Each row is where one point has got to under a steady rotation. How many ticks took it there?
The counts run from 0 to 299.
[-0.11  1.04 -2.00 -1.22 -0.09 -4.54 -1.79  3.00 -0.95  0.62 -1.76 -2.32
  0.12  0.43 -3.09  2.17  0.47  0.75  1.42 -0.33  2.58  0.86 -0.27  3.45
  0.43  0.68  3.24 -2.87  6.24 -2.13  0.00  2.61 -0.15 -1.40 -0.79  0.13
 -1.50 -0.76 -1.47  1.29 -0.61  1.15 -0.73  3.76  0.86]  23
[-2.09 -0.23  0.07 -0.18  0.95 -4.28  1.82 -4.12  0.46  1.15 -2.10 -1.50
 -0.63  1.36  0.09  0.21 -3.98 -3.49  0.18  1.19  0.43  1.44  4.46 -0.10
 -3.85 -2.53  1.96  0.66  0.29  2.17  0.19  2.59  2.62  2.68  1.98  1.61
 -0.80 -2.22  2.89 -0.52  0.12  1.33 -1.51 -3.56  1.25]  151
[-1.02 -1.26 -2.55  0.57  2.42  0.37 -0.02 -3.61 -0.90  2.84 -0.52 -0.72
  1.60 -1.93  0.09 -1.22  2.65 -1.13 -0.93 -1.36  0.84  4.21 -1.12 -4.15
 -3.23 -1.48  0.00 -2.39  0.33  3.53 -0.81 -1.32 -0.81  1.25 -3.38  1.95
 -0.51 -3.68  2.29 -0.97 -2.57 -0.83 -1.15 -1.75 -0.76]  187
[-1.35  0.58 -2.79 -4.38 -0.42 -3.69  0.19  0.37  0.95  1.98  3.31  3.05
  1.38 -0.03 -2.66 -3.83 -3.53  2.74 -1.09 -2.03  0.44 -1.41 -0.34 -2.15
 -1.85  0.78 -0.45 -1.54  2.71  0.34  0.45  0.15 -0.32 -0.31 -4.08  1.02
 -2.95  3.27  1.59 -0.19  0.55  0.06 -1.48  0.30 -3.72]  241
[-0.12  1.12  2.23  1.02  1.19  4.55  2.95  2.01  0.87  0.15 -1.37  1.65
 -0.89 -0.29  0.75 -1.15 -1.87  3.37 -3.32  0.32  1.26  1.96 -0.07  0.70
  0.52 -0.43  0.41  0.10 -2.44 -0.10 -0.77  3.46 -2.75 -0.98  1.40 -0.66
  2.16  5.89 -1.07  1.66  0.58  0.87  0.60  5.37 -1.97]  246
[ 0.92 -0.36 -3.71 -2.88  0.69 -1.09 -0.07  2.57  0.09  1.84  2.17  0.78
  0.29 -0.93 -1.55 -2.54 -1.93  3.35 -1.75 -1.95  2.81 -1.40 -4.00  1.63
 -0.74 -1.64  2.22 -1.53  3.03 -2.74 -0.42  1.14  0.88 -1.25 -1.87  0.51
 -3.67  3.21 -0.58  1.82 -1.08  0.89  0.66  3.75 -2.10]  239
[ 0.89  3.37  0.28 -1.68  1.51  2.55 -2.30  3.03 -1.45 -1.56 -3.51 -0.32
  1.33 -1.91  0.05 -0.03  3.60  1.91  1.43  1.18  0.31  2.93  0.62 -0.65
  1.12  6.15  0.17  1.91  0.25  1.08 -2.42  0.28  0.09 -1.97 -0.05  0.35
  3.30 -0.30 -0.18 -1.27  3.95 -2.45 -1.66 -0.95  1.53]  46
[ 1.33 -1.42 -2.66 -0.42  0.46  1.55  0.64  1.05 -0.52  2.06 -0.21  0.53
  2.30  0.22 -0.29 -4.19 -3.06  0.91 -3.23 -0.35  3.93  2.95 -3.58 -1.32
 -0.83 -3.47 -1.02 -0.90 -0.85 -0.27 -0.62  0.96 -1.38 -2.45 -2.97  0.68
  0.19  4.23  3.24  0.94  0.13  0.64 -0.57  3.51 -3.35]  230
[-3.10  1.88  1.64 -2.91 -0.73  0.94  1.03  1.89 -0.07 -1.31 -1.37  0.07
 -1.57 -1.77 -0.27  0.40 -2.11  3.79  0.01  0.05 -0.12  0.84  2.96  2.85
  1.48  3.10  2.61 -0.22  1.25 -0.60 -0.67  5.37 -0.81 -0.17  2.27 -0.98
  2.66  1.51 -2.41  2.75  3.80  1.40 -0.52  3.12 -0.14]  11
[ 0.44 -2.02  0.44  0.80  1.84  1.27  1.93 -1.48  2.84 -1.07 -0.19  0.76
 -2.34  0.44  1.19  4.02  0.16  0.64  0.41  2.38 -0.06 -2.71  0.35  1.83
  1.17 -2.09  3.62 -0.66 -1.78 -2.62 -0.02  1.62  2.60  1.26  5.03 -0.95
 -0.67 -1.01 -2.78  2.12 -1.36  1.22  5.71 -0.13  2.64]  129
[-0.17 -0.99 -0.59 -3.44 -0.10  4.34  1.49  1.76 -1.58 -0.51  0.39  0.70
  0.07 -2.96  1.48 -4.41 -3.26  3.94 -2.79  0.09  2.14  2.74 -2.92  0.65
 -0.16 -2.27  0.67  2.37 -1.22 -2.16 -1.65  2.54  1.46 -1.38  0.08 -0.08
  0.62  3.86  1.00  1.82  1.95 -0.04 -0.63  2.77 -1.76]  228
[-1.75 -0.22 -0.93  0.10  0.58  5.00  0.45 -1.55 -2.76 -0.45  1.36 -0.60
 -0.40 -3.34  0.71 -5.45  2.43 -0.35 -1.52 -2.43 -0.10  0.87  0.13 -3.08
  0.10  2.17 -3.53  4.51 -1.37  2.16 -1.92  1.14 -0.65  1.05 -2.10  1.29
  2.37 -0.34  0.84  1.14  1.48 -2.24 -1.80 -2.07 -2.27]  199
[-1.13  0.45  2.69  3.50  1.12  1.67  1.51 -1.14  0.50  1.62  2.11  3.37
  1.28  2.62 -1.34 -2.17 -0.48 -0.64 -1.88 -2.42 -1.13  1.95 -1.23 -3.50
 -1.79  1.62 -2.15  0.64  1.78  2.04  1.09 -0.07 -2.50  1.13 -3.79 -0.53
 -0.91  2.54  0.50 -2.60 -2.15 -1.01 -1.08  1.93 -4.74]  233
[ 0.31  1.83 -1.27 -0.90 -0.48 -3.61  1.89  2.49  1.24  1.04  0.56 -0.43
 -1.46  1.22 -2.26 -1.20 -3.43  1.30 -2.26 -1.19  2.54 -1.96  0.85  3.88
 -0.08  0.03  1.59 -1.25  2.23 -2.40  0.42  3.72 -1.68 -0.84 -0.04  0.46
 -1.99  5.62  0.09  1.80 -0.12  2.36 -0.98  5.05 -1.97]  257
[-0.82  0.74  1.97  0.44  3.26  6.67  0.13  0.50 -2.54  1.12  1.61  0.91
 -0.02 -1.81 -0.04 -3.29  1.87  1.95 -2.26 -1.70  1.00  2.37 -2.87 -3.14
 -2.17  2.50 -0.47  4.51  1.93  0.95 -2.11  0.52  1.28 -0.03 -0.95  1.07
 -0.01  1.28 -0.83 -1.02 -0.34 -2.54 -0.01 -0.27 -1.64]  217
[-0.76 -2.40 -5.65 -0.59  0.12 -2.29  0.63 -3.51 -0.48  0.90 -1.98 -3.39
 -0.51 -1.98  1.03 -2.29 -0.03 -2.56 -1.08  0.26  2.25  0.92  2.22  0.13
 -0.32 -3.76 -0.38 -2.35 -3.73  2.35 -0.34  1.08 -1.48  0.76 -0.54  2.62
  2.19 -2.05  3.57  3.99  0.32  1.96 -0.43 -0.74 -0.45]  167
[-2.04 -2.51  1.77  1.90  2.82  5.58  0.65 -2.19 -2.43 -0.64 -0.36 -2.40
 -1.55 -2.17  1.74  1.39  2.79 -1.59 -0.48  0.36  0.83  2.76 -0.77 -0.06
 -0.10 -1.31  1.23  2.46  0.80 -0.32 -1.50  2.48  2.25  1.38  2.56  0.65
  1.86 -5.00 -3.00  1.45 -1.11 -0.83  2.13 -0.37  1.39]  173
[-0.24 -0.75  0.16 -0.33  3.50  4.24 -0.23  3.05 -0.65  0.78 -1.38 -0.40
  0.24  1.09 -2.13  2.40  0.68  1.86 -0.96 -0.57  4.17  1.02 -1.93  1.24
  1.86  1.73  1.27 -1.60  3.73 -0.08 -2.70  2.15 -0.53 -3.00  0.30  1.32
  2.70  0.51 -3.18  2.34  1.18  0.91  2.75  3.36 -1.54]  3
[ 1.77 -0.86 -0.67  3.93  3.52  0.45  1.96 -1.67  0.85  0.98 -2.67 -3.13
 -1.89  2.76  0.47  2.31  0.24 -3.66 -1.67  2.03  2.91 -1.96  2.12  2.31
  0.54 -3.35  1.07  1.42 -2.04  0.17 -0.94  2.29  0.16  0.48  4.19  1.72
  2.00  1.48  0.88  2.04 -0.95  1.54  3.16 -0.32  1.39]  139
[-1.12 -1.84  1.22  1.75  0.99  2.46  2.32 -2.22  1.54 -2.35 -0.55 -0.63
 -2.10  1.78  0.99  0.16 -1.01 -4.19  0.21  2.06  0.21 -2.93  3.21  0.89
  2.66 -0.54 -1.99  3.73 -2.25  1.50 -0.48  2.28  0.38  0.60  3.54  1.10
  4.13  0.29  0.42  2.79  2.63  0.29  2.11 -1.88  0.15]  137
[-2.33  1.09 -0.90 -3.77 -0.83 -1.98  1.20 -0.41  1.11  0.71  2.67  4.72
  0.86 -0.18 -1.37 -4.12 -3.30  2.43 -0.96 -2.38 -0.84 -1.54  0.96 -3.20
 -1.39  2.19 -1.18 -0.64  1.00  2.00  0.02  0.58 -1.28  0.45 -4.00 -0.16
 -1.78  3.61  1.54 -0.50  1.32  0.04 -1.88 -0.18 -4.31]  242
[-0.97 -3.09 -2.27 -2.95  0.35 -5.01  0.56 -3.25  2.08  0.24  0.43  1.42
  0.71  1.94 -0.51  1.00 -4.48 -2.92  2.50  1.58  0.59 -1.69  1.22 -0.82
 -1.68 -2.92  0.48 -0.17  1.33  0.87  0.60 -0.40  3.76  0.41 -0.23  0.56
 -1.43 -2.23  2.57 -0.82  1.37  1.43  0.66 -4.14  0.16]  133
[-1.32  1.71  1.83 -2.47  2.48  4.47  0.69  1.25  0.97  0.01 -0.55  3.95
  1.43  0.45 -1.40 -0.03 -1.17  3.76 -0.67 -0.50  1.12  1.06  0.44 -3.28
  0.61  5.08 -0.57 -0.73  0.42  3.18 -2.12  1.19 -0.43 -2.94 -1.13  0.76
  3.35  3.00 -0.58 -0.08  3.73 -0.13  1.11 -0.76 -2.94]  262
[ 0.31 -0.10  0.40  2.09  2.87 -1.29  2.05 -3.18  3.67  1.10  0.62  3.02
  0.21  3.46 -0.72  1.97  0.88 -2.49  0.24  1.14 -1.35 -2.79  2.46 -3.83
 -1.12  1.19 -1.01 -0.67 -2.53  4.09  0.35 -1.76 -0.53  1.16  0.40  0.45
  0.06  0.53  1.62 -1.32 -0.65 -0.05  2.76 -5.41 -0.22]  125
[-0.03  0.01  0.63 -0.15  1.85  3.65  0.77  3.03 -0.37  0.36  3.08  0.79
 -1.56 -1.25 -0.53 -0.80  0.62  3.89 -2.52 -1.31  1.74 -1.87 -3.84  1.59
  0.62  0.16  2.07  1.44  3.12 -3.79 -0.64  2.82  0.93 -0.81  0.57 -0.48
 -2.57  2.99 -3.98  1.85 -1.44  0.14  2.53  4.59 -1.88]  237
[-1.42 -0.75 -0.27 -0.31  4.17 -1.65  0.08 -3.23  1.68  1.92  0.68  1.11
  0.33  1.45 -1.32  3.11  1.28 -1.22  1.29  0.02  0.01 -2.18  1.11 -3.03
 -2.44  1.22  0.46 -1.00  2.28  2.93 -1.24 -1.50  3.27  0.76  0.88  2.31
 -2.02 -4.19 -1.10 -0.99 -1.24 -0.13  3.33 -6.45  0.46]  143
[-3.08 -0.46  2.94  3.46  2.18  2.21  1.51 -4.38 -1.09  0.86 -1.19 -0.51
 -1.24 -0.92  1.04  0.24  1.78 -3.03 -0.47 -0.10 -1.70  4.45  2.88 -2.92
 -2.44  0.22  0.15  1.78  0.19  3.19  0.16  2.22  0.67  3.23  1.20  0.13
  1.18 -3.84 -0.25 -0.66 -1.32 -0.95 -0.49 -2.17  0.63]  171
[ 4.05  0.92 -3.21 -0.72  0.42 -0.91 -2.51  4.51  0.57 -0.23 -0.43 -1.12
  0.86 -1.31  1.48  1.82  4.74  2.60  1.29  2.50  1.06  0.57 -3.93  2.27
  1.64  0.31  2.79 -2.00 -0.19 -3.39 -0.94 -1.99  1.44 -1.06  0.15 -1.24
 -1.96  0.16 -0.76 -0.32 -0.23 -1.01  1.89  2.21  3.10]  67
[-1.71 -0.15  2.31 -1.64  0.04  0.77 -2.51  1.57 -0.66 -1.58 -1.12  1.71
  1.98 -0.32 -1.17  2.66  2.13  1.20  3.85  0.64 -1.79  3.51 -0.78 -1.41
  1.58  4.64  0.81 -1.67  4.66  0.61 -0.37  0.00  1.29 -0.53 -2.97 -1.56
  0.98 -4.57 -1.97 -2.29  2.46 -1.54 -0.17  0.68  0.24]  36
[ 0.70  0.30  2.04 -1.12  1.39 -0.67 -0.55  1.52  1.65 -1.39  2.18  3.48
  0.79  1.69  0.35  1.44  0.44 -0.09  2.66  2.64 -1.90 -2.38 -2.09 -0.95
 -0.52  1.61  0.68  4.34  1.96 -1.88  0.25 -2.43  5.11  0.28  0.58 -1.78
 -3.20 -0.68 -1.15 -3.81  0.62 -2.29  2.17 -3.66  1.08]  99
[-0.82 -0.37  3.02  0.05 -0.51 -2.34  1.95 -1.58  2.53 -2.38  2.25  2.70
 -1.66  2.33  0.40  0.54 -2.70 -2.56  1.87  2.35 -2.88 -4.55  1.78  0.28
  0.06  0.24 -0.26  5.01  0.49 -0.72  1.72  0.95  3.28  2.71  2.42 -1.56
 -1.74  0.66 -0.36 -1.69  1.70 -0.79  0.83 -2.78  0.26]  117
[-0.77  2.75  0.25 -1.04 -1.23  1.84  0.29  1.56 -0.04 -2.44 -2.73 -0.82
 -0.59 -1.84 -0.24 -0.21  2.06  1.10  0.90  0.48 -0.76  1.24  3.62  1.09
  3.77  5.12 -0.80 -0.52 -1.50  1.46 -0.87  2.82 -3.84 -1.19  0.44 -0.40
  5.29  0.97 -0.81  2.46  4.47  0.31 -1.86  2.58  0.43]  29
[-0.76 -1.01 -0.66 -4.13 -0.54  1.30  0.12  2.81  0.31 -1.78 -0.41  0.50
 -0.02  0.65 -1.81 -0.58 -2.78  1.32  0.83  1.14  2.34 -1.76 -0.01  2.50
  3.82  1.78 -0.90  0.15  1.67 -0.29 -1.20  2.66 -0.14 -3.57  0.05  0.66
  3.78  2.00 -0.80  2.91  5.58  1.76  0.17  2.79 -2.31]  273
